0: np.array([2.0, -0.5, 1.2, 2.2, -0.1, 0.3, 0.6, 1.1, -0.3, 1.9, -0.6, -1.3, 1.8, -1.0, 1.3, 0.2, 1.8, -1.4, 0.5, 0.9, -0.8, -0.8, 0.6, 1.1, 1.7, 2.2, 1.2, -0.2, 0.5, 1.5, -0.6, -0.4])
1: np.array([1.3, 0.3, 1.5, 1.2, 0.4, 0.8, 1.0, 1.2, 0.2, 1.5, 0.0, -0.4, 1.3, -0.4, 1.3, 0.7, 1.5, -0.6, 0.9, 1.1, -0.3, -0.2, 1.2, 1.4, 1.6, 1.4, 1.5, 0.2, 1.0, 1.4, -0.1, -0.1])
2: np.array([-0.9, -0.7, -0.8, -0.7, -0.8, -1.0, -1.0, -0.8, -0.9, -0.7, -0.9, -0.5, -0.9, -0.6, -0.7, -0.9, -0.9, -0.4, -1.0, -0.6, -0.6, -0.5, -1.0, -0.8, -0.8, -0.7, -0.8, -1.0, -0.9, -0.8, -0.7, -0.7])
3: np.array([-1.2, 0.2, -1.5, -1.1, -0.4, -0.4, -1.0, -1.4, 0.1, -1.4, 0.3, 0.6, -1.3, 0.8, -1.4, -0.6, -1.4, 0.7, -0.7, -1.1, 0.5, 0.5, -1.2, -1.2, -1.4, -1.2, -1.2, -0.1, -0.9, -1.5, 0.4, 0.1])
4: np.array([-1.4, -0.1, -1.6, -1.2, -0.5, -0.4, -1.1, -1.2, -0.2, -1.5, 0.3, 0.4, -1.3, 0.5, -1.4, -1.0, -1.5, 0.6, -1.0, -1.3, 0.5, 0.5, -1.3, -1.5, -1.5, -1.2, -1.5, -0.6, -1.2, -1.4, 0.2, 0.2])
5: np.array([-1.2, 0.0, -1.5, -1.2, -0.5, -0.7, -1.2, -1.6, -0.3, -1.3, 0.1, 0.5, -1.2, 0.6, -1.5, -0.7, -1.5, 0.8, -1.2, -1.4, 0.3, 0.4, -1.3, -1.6, -1.4, -1.1, -1.4, -0.3, -1.0, -1.3, 0.1, 0.1])
6: np.array([1.8, -0.1, 1.1, 1.9, 0.2, 0.3, 0.6, 0.9, -0.1, 1.5, -0.6, -1.0, 1.6, -0.9, 1.3, 0.5, 1.4, -1.0, 0.4, 1.0, -0.8, -0.7, 0.9, 1.4, 1.5, 1.8, 1.3, 0.0, 0.6, 1.5, -0.4, -0.2])
7: np.array([-0.8, -0.9, -0.6, -0.6, -0.6, -0.7, -0.5, -0.4, -0.6, -0.6, -0.7, -0.5, -0.6, -0.6, -0.5, -0.7, -0.6, -0.6, -0.5, -0.6, -0.8, -0.6, -0.6, -0.7, -0.5, -0.5, -0.5, -0.9, -0.6, -0.5, -0.7, -0.6])
8: np.array([-1.3, -0.7, -1.4, -1.1, -0.9, -1.1, -1.4, -1.3, -0.8, -1.3, -0.6, -0.1, -1.4, -0.3, -1.5, -1.1, -1.2, -0.1, -1.2, -1.5, -0.3, -0.4, -1.5, -1.4, -1.3, -1.2, -1.3, -1.3, -1.4, -1.5, -0.8, -0.7])
9: np.array([-0.2, -0.4, -0.3, -0.4, -0.7, -0.5, -0.5, -0.3, -0.7, -0.1, -0.6, -0.4, -0.5, -0.4, 0.0, -0.6, -0.3, -0.1, -0.2, -0.2, -0.6, -0.2, -0.2, -0.2, -0.1, -0.2, -0.2, -0.6, -0.3, -0.1, -0.4, -0.5])
10: np.array([-1.1, 0.8, -0.3, -1.1, 0.5, 0.4, 0.0, -0.2, 0.8, -1.0, 1.0, 1.0, -1.2, 1.0, -0.8, 0.4, -1.1, 0.8, 0.3, -0.2, 1.0, 0.8, -0.1, -0.7, -1.1, -1.0, -0.8, 0.5, 0.3, -1.1, 0.8, 0.7])
11: np.array([-1.0, 0.9, -0.3, -1.1, 0.6, 0.8, 0.2, -0.2, 0.7, -1.1, 0.8, 0.8, -1.1, 0.8, -0.8, 0.6, -0.9, 0.8, 0.3, -0.1, 0.9, 0.9, 0.0, -0.4, -0.8, -1.0, -0.6, 0.9, 0.6, -1.0, 0.8, 0.8])
12: np.array([-1.2, 0.0, -1.4, -1.1, -0.5, -0.5, -1.2, -1.5, -0.3, -1.2, 0.4, 0.6, -1.1, 0.4, -1.7, -0.7, -1.3, 0.7, -0.9, -1.5, 0.4, 0.3, -1.4, -1.5, -1.3, -1.3, -1.4, -0.5, -1.1, -1.5, 0.3, 0.0])
13: np.array([1.0, 0.6, 1.6, 1.0, 0.7, 0.9, 1.1, 1.3, 0.4, 1.2, 0.1, 0.0, 1.1, 0.1, 1.6, 1.0, 1.3, 0.0, 0.9, 1.5, 0.1, 0.3, 1.3, 1.6, 1.3, 0.8, 1.4, 0.9, 1.3, 1.5, 0.4, 0.5])

np.array([-1.0, 0.0, -1.5, -1.2, -0.2, -0.3, -0.9, -1.2, 0.0, -1.4, 0.4, 0.6, -1.2, 0.8, -1.4, -0.5, -1.3, 0.9, -0.5, -0.9, 0.6, 0.5, -1.1, -1.4, -1.2, -1.2, -1.5, 0.0, -0.8, -1.5, 0.3, 0.3]) >> 3 12 4
np.array([0.9, 0.6, 1.4, 0.4, 0.9, 1.0, 1.4, 1.6, 0.8, 1.1, 0.5, 0.1, 0.8, 0.3, 1.3, 1.2, 1.2, 0.0, 1.4, 1.2, 0.4, 0.5, 1.5, 1.5, 1.3, 0.8, 1.3, 0.9, 1.3, 1.3, 0.7, 0.7]) >> 13 1 6
np.array([-1.1, 0.6, -0.7, -1.1, 0.2, 0.1, -0.4, -0.7, 0.4, -1.4, 0.4, 1.0, -1.1, 0.7, -1.0, 0.0, -1.2, 0.9, 0.0, -0.6, 0.6, 0.6, -0.4, -1.0, -1.2, -1.1, -1.0, 0.5, -0.2, -1.0, 0.7, 0.6]) >> 10 11 3
np.array([-1.3, -0.9, -1.3, -1.1, -1.2, -1.2, -1.1, -1.3, -0.8, -1.2, -0.8, -0.5, -1.3, -0.3, -1.2, -1.0, -1.3, -0.5, -1.2, -1.2, -0.5, -0.7, -1.2, -1.0, -1.3, -1.2, -1.3, -0.9, -1.4, -1.0, -0.8, -0.8]) >> 8 2 7
np.array([-1.1, 0.2, -1.2, -1.1, -0.2, -0.4, -1.0, -1.1, 0.1, -1.2, 0.3, 0.9, -1.2, 0.7, -1.5, -0.6, -1.2, 0.7, -0.7, -1.1, 0.5, 0.4, -0.7, -1.5, -1.6, -1.2, -1.4, 0.0, -0.9, -1.4, 0.4, 0.4]) >> 3 12 5
np.array([-0.8, -0.9, -0.8, -0.9, -1.0, -0.9, -1.1, -1.0, -1.0, -1.0, -0.7, -0.5, -0.9, -0.4, -1.0, -1.1, -0.9, -0.6, -1.1, -0.7, -0.7, -0.6, -1.0, -0.7, -0.9, -0.9, -1.0, -1.0, -1.1, -0.9, -0.8, -1.0]) >> 2 7 8
np.array([-0.2, 1.0, 1.1, -0.4, 1.3, 1.3, 1.4, 1.1, 1.1, 0.1, 0.9, 0.7, -0.1, 0.9, 0.8, 1.2, 0.2, 0.7, 1.3, 1.1, 0.8, 1.0, 1.3, 1.0, 0.1, -0.5, 0.9, 1.1, 1.1, 0.5, 0.9, 0.9]) >> 13 11 10
np.array([-1.1, -0.6, -1.5, -1.1, -1.0, -1.0, -1.6, -1.5, -0.6, -1.5, -0.1, 0.1, -1.1, 0.1, -1.2, -1.1, -1.5, 0.0, -1.3, -1.4, 0.0, -0.2, -1.7, -1.6, -1.3, -1.2, -1.4, -0.8, -1.4, -1.5, -0.3, -0.3]) >> 8 5 4
np.array([-0.2, -0.5, 0.0, -0.3, -0.3, -0.2, -0.1, 0.0, -0.5, -0.2, -0.4, -0.4, -0.1, -0.4, 0.3, -0.3, 0.0, -0.3, -0.2, -0.4, -0.6, -0.4, -0.2, 0.0, -0.2, -0.2, 0.0, -0.3, -0.2, -0.2, -0.5, -0.2]) >> 9 7 2
np.array([-1.1, -1.0, -1.3, -1.1, -1.0, -1.1, -1.1, -1.0, -0.8, -0.9, -0.6, -0.6, -0.9, -0.5, -1.0, -0.9, -1.0, -0.5, -1.2, -1.1, -0.7, -0.8, -1.2, -1.1, -1.1, -1.0, -1.0, -0.9, -1.1, -1.0, -0.7, -0.7]) >> 2 8 7
np.array([1.0, 0.8, 1.4, 0.6, 1.0, 0.9, 1.4, 1.5, 0.8, 1.1, 0.5, 0.2, 0.8, 0.4, 1.4, 1.3, 1.1, 0.2, 1.2, 1.3, 0.3, 0.4, 1.5, 1.3, 1.0, 0.9, 1.4, 1.0, 1.2, 1.3, 0.8, 0.8]) >> 13 1 6
np.array([-1.4, -1.0, -1.2, -1.1, -1.0, -1.1, -1.1, -1.4, -0.8, -1.3, -0.6, -0.4, -1.1, -0.5, -1.3, -1.1, -1.3, -0.5, -1.3, -1.4, -0.5, -0.5, -1.1, -1.2, -1.1, -1.0, -1.1, -1.2, -1.4, -1.3, -0.9, -0.7]) >> 8 2 7
np.array([-1.4, 0.4, -1.1, -1.1, 0.0, -0.2, -0.6, -0.9, 0.2, -1.2, 0.6, 0.9, -1.3, 0.8, -1.1, -0.5, -1.3, 1.0, -0.2, -0.9, 0.6, 0.8, -0.9, -1.1, -1.5, -1.1, -1.2, 0.3, -0.6, -1.3, 0.5, 0.4]) >> 3 4 12
np.array([0.0, -0.2, 0.1, -0.1, -0.2, -0.2, -0.1, 0.1, -0.3, 0.1, -0.3, -0.4, 0.1, -0.3, 0.1, -0.2, 0.3, -0.3, 0.1, 0.0, -0.2, -0.3, 0.1, 0.3, 0.2, 0.2, 0.0, -0.4, -0.2, 0.1, -0.2, -0.3]) >> 9 7 2
np.array([-1.0, -1.0, -1.1, -1.1, -1.0, -1.0, -1.1, -1.1, -0.9, -1.1, -0.7, -0.5, -1.0, -0.5, -1.1, -1.0, -1.1, -0.4, -0.9, -0.9, -0.8, -0.7, -1.0, -1.1, -1.0, -1.0, -1.0, -0.9, -0.9, -1.1, -0.8, -0.8]) >> 2 8 7
np.array([-0.4, -0.7, -0.6, -0.6, -0.6, -0.7, -0.7, -0.6, -0.7, -0.7, -0.6, -0.5, -0.4, -0.5, -0.5, -0.7, -0.6, -0.3, -0.5, -0.8, -0.6, -0.5, -0.6, -0.7, -0.4, -0.5, -0.5, -0.7, -0.6, -0.3, -0.6, -0.8]) >> 7 2 9
np.array([-0.1, 1.1, 1.0, -0.6, 1.1, 1.3, 1.3, 1.2, 1.1, 0.0, 0.9, 0.8, -0.2, 0.6, 0.5, 1.2, 0.2, 0.8, 1.2, 1.4, 0.6, 0.9, 1.3, 0.8, 0.1, -0.3, 0.9, 1.2, 1.2, 0.6, 1.0, 1.0]) >> 13 11 10
np.array([-1.1, 0.5, -1.1, -1.1, 0.1, 0.0, -0.6, -0.9, 0.3, -1.1, 0.6, 0.9, -1.2, 0.8, -1.3, -0.2, -1.0, 0.8, -0.5, -0.7, 0.8, 0.8, -0.5, -1.1, -1.1, -1.2, -1.2, 0.2, -0.6, -1.3, 0.4, 0.5]) >> 3 10 12
np.array([0.4, 0.0, 0.5, 0.4, 0.2, 0.2, 0.1, 0.4, -0.3, 0.4, -0.1, -0.1, 0.4, 0.0, 0.6, 0.1, 0.6, -0.2, 0.4, 0.4, 0.0, -0.2, 0.5, 0.4, 0.4, 0.4, 0.4, 0.3, 0.2, 0.7, 0.0, 0.1]) >> 9 1 13
np.array([-1.3, -0.9, -1.5, -1.0, -1.1, -1.2, -1.5, -1.4, -0.9, -1.1, -0.4, -0.4, -1.0, -0.4, -1.2, -1.2, -1.2, -0.1, -1.3, -1.5, -0.4, -0.4, -1.3, -1.5, -1.5, -1.0, -1.4, -0.9, -1.3, -1.4, -0.9, -0.7]) >> 8 2 5
np.array([1.0, 0.6, 1.3, 0.7, 0.9, 0.9, 1.3, 1.4, 0.7, 1.2, 0.5, 0.2, 1.0, 0.2, 1.2, 1.2, 1.2, 0.0, 1.3, 1.4, 0.2, 0.3, 1.3, 1.5, 1.3, 0.9, 1.5, 1.0, 1.3, 1.4, 0.5, 0.4]) >> 13 1 6
np.array([-1.3, -0.7, -1.3, -1.1, -1.0, -1.1, -1.5, -1.6, -1.0, -1.3, -0.2, 0.1, -1.1, 0.1, -1.6, -1.2, -1.3, 0.1, -1.2, -1.7, -0.1, -0.1, -1.6, -1.6, -1.4, -1.3, -1.5, -0.9, -1.3, -1.6, -0.4, -0.5]) >> 8 12 5
np.array([-1.3, -0.8, -1.6, -1.3, -1.0, -1.1, -1.4, -1.5, -0.7, -1.4, -0.4, 0.0, -1.3, -0.2, -1.3, -1.3, -1.5, -0.2, -1.5, -1.5, -0.4, -0.6, -1.3, -1.5, -1.4, -1.0, -1.6, -0.9, -1.4, -1.5, -0.6, -0.7]) >> 8 5 4
np.array([-0.2, -0.5, -0.3, -0.3, -0.5, -0.5, -0.3, -0.2, -0.5, -0.4, -0.4, -0.5, -0.3, -0.3, -0.3, -0.5, -0.2, -0.5, -0.4, -0.3, -0.2, -0.6, -0.5, 0.0, -0.3, -0.4, 0.1, -0.5, -0.4, -0.3, -0.5, -0.5]) >> 9 7 2
np.array([0.0, -0.3, 0.1, -0.1, -0.1, -0.2, -0.1, 0.3, -0.4, 0.0, -0.3, -0.1, 0.0, -0.4, 0.2, -0.1, -0.1, -0.3, -0.1, 0.0, -0.2, -0.4, 0.0, 0.1, 0.0, 0.0, 0.1, -0.5, -0.1, 0.2, -0.3, -0.4]) >> 9 7 2
